In the rows, 128 means zero.
The same turns and mirrors carry the whole set onto itself and the rows of a family onto each other. Which other rows belong to the same family as each row named below? List them in the order they appear above.
These 16 rows form 4 families of 4 rows each.
miz: [130 142 135 117 104 125 147 134 137 138 177 136 133 122 199 138 138 112
 164 136 133 120 159  95 139 160 101 149  94 114 127 154  86 112  92 101
 120]
devif: [150 146 160 115 100 126 142 143 123  89 116 134 135 147  87 150  92 152
 125 132 151 144 105 129 140 161 116 131 119 116 146 115 139 101 111 129
 103]
tam: [136 139 135  89  84 117 131 133 131 135 150 137 116  95 183 134 147 118
 158 129 155 101 140 106 156 158 111 127  95 124 139 176  72 126  94 115
 138]
nakub: [122 151 158 114  96 135 116 128 135 117 154 129 128 112 193 142 142 127
 152 132 137 113 176 105 145 146 116 137 104 148 128 156  70 134  91  98
 119]
Bobep: [145 148 155 101 117 148 154 138 112  82 156 152 122 104 160 166 107 138
 148 142 118 119 105 129 183 151  82 153 133 155 130 141 101 126 165 160
 144]
futi: [107 130 146 148 119  86 153 187 127 153 133 101 130 128 136 129  82 119
 138 129 153 106 139 133 152 155 117 136 115 130 114 153 132 142  93 124
 175]
Butu: [135 147 148 115 103 125 119 146 115  78 142 112 123 127  96 106  96 133
 130 130 155 128 112 132 136 184 135 124 115 117 142 111 158  95 130 114
 128]
Suli: [153 172 139 110 105 128 141 150  95  66 162 132 137 118 159 128  90 133
 163 147 117 105 119 134 197 147  84 149 122 135 130 122  99 127 166 154
 137]
Ravam: [161 167 141 116 116 144 151 166 116  77 145 153 153 120 168 159 108 125
 162 170 144 106 104 133 175 151  94 155 122 132 126 134  79 124 165 146
 124]
podu: [151 148 146 125  92 123 122 149 115  82 129 135 117 126  98 116  86 156
 126 150 148 121 129 137 134 157 119 115 114  86 159 108 140 105 136 126
 125]
dedir: [ 94 144 160 149 114 116 150 171 119 156 155 112 113 113 119 136  88 133
 131 144 159 125 158 153 146 166 137 134 112 140 116 159 131 161 109 111
 143]
Fato: [149 148 140 102  80 133 135 124 116 124 163 134 141 107 182 130 129 121
 152 108 126 117 164  83 154 144 115 124  99 148 126 156  71 133  99 117
 128]
Fivog: [151 142 139 121 122 120 126 136 135  73 119 119 117 148 107 130  83 161
 129 126 133 111 115 128 124 163 121 126 115 134 155 110 145  93 119 120
 146]
zavi: [155 154 159 120  96 141 136 160 109  75 148 138 141 124 171 148  98 134
 147 144 118 109 137 109 176 137  81 168 138 121 116 118  84 132 170 161
 137]
luri: [112 136 160 140 115  94 134 172 112 149 154 112 143 117 138 129  96 128
 132 137 162 111 140 143 159 147 151 117 128 165 104 157 130 157  97 111
 150]
lem: [120 141 151 133 126  96 157 178 131 153 164 104 116 150 146 150  78 148
 127 126 146 104 146 161 151 150 135 129 114 131 121 146 128 154  88 123
 128]

Which other rows belong to the same family as Bobep? tam, futi, Fivog
Which other rows belong to the same family as nakub? podu, dedir, zavi
Which other rows belong to the same family as lem? miz, devif, Ravam
Which other rows belong to the same family as Butu? Suli, Fato, luri

The same turns and mirrors carry the whole set onto itself and the rows of a family onto each other. Which other rows belong to the same family as each row named below? List them in the order they appear above.
These 16 rows form 4 families of 4 rows each.
fose: [127 143 166 118 122 134 115 141 171 136 112 132 148 140  91 156 116 131
  99 120 128 163 115 120 110 132 146 140 119 142]
miri: [136  97 114 131 125 146 132 107 165 161 109  95 147 110 150 148 110 125
 110 136 177 166 108  96  94 143 100 135 119 150]
reve: [129 148 136 151 145 109 134 153 114 131 143 151  81 104 136 132 118 129
 110 129 111 138 131 131 109  87 122  79 147 132]
Tovuf: [142 145  87 189 145 121 125 131 125 167 142 117 128 100 142 142 148 123
 163 145 156 123 121 112 110 128 134  99 118 156]
lebu: [120 137 162 122 101 131 126 127 138 135 147 119 134 162 113 165 110 105
 100 125 136 181 116 115 118 127 140 158 100 120]
pimi: [134 131 116 179 156 124 132 145 108 163 111 111 112 103 137 145 155 113
 165 138 161 112 105 110 121 133 114  90 111 152]
tuz: [144  94 111 128 118 130 118  98 137 169 119 106 138 128 138 144 101 110
 105 136 173 155 113  94 102 171 100 108 121 132]
zokon: [127 116 131 144 148 108 155 174 103 139 153 158  86 133 150 143 112 120
 127 124 129 143 132 113 113  86 106  91 113 139]
fazib: [119 136 166 134 119 134 117 123 145 147 122 117 111 156 111 151 105  79
  98 117 119 161 129 114 128 108 138 157 105 127]
vot: [143 153 103 172 148 124 136 152 110 143 115 112 128  75 142 128 139 122
 159 139 143 133 119 105 110 140 124  80 112 152]
Virig: [129 141 156 128 159 106 138 149 110 134 163 135  95  89 133 148 112 132
 123 139 112 162 119 146  99  85 115  95 130 121]
Relu: [121 137 141 139 126 123 146 171 124 125 157 139  95  99 150 144 119 132
 132 110 109 150 122 150  95  81 130  99 126 128]
bafif: [139 159 103 153 137 115 111 135 109 143 141 104 128  87 153 143 145 134
 160 162 142 142 129 116 136 133  95 105  94 145]
tese: [146  91 130 142 104 138 117 109 165 168 116 115 139 141 164 155 109 109
 117 138 188 150 114 118 111 146 107 134 117 139]
vebi: [124 152 179 109 104 124 114 143 146 125 119 132 123 151 115 152 112  80
  98 118 140 164 119 106 128 120 118 133 115 129]
Zufo: [169  91 129 155 114 135 125 111 148 174 113 111 113 109 153 156 110  87
  95 110 165 156 115 119 111 159 135 130 132 138]

Which other rows belong to the same family as zokon? fose, bafif, Zufo
Which other rows belong to the same family as tese? reve, lebu, vot
Which other rows belong to the same family as pimi? miri, fazib, Virig
Which other rows belong to the same family as Relu? Tovuf, tuz, vebi

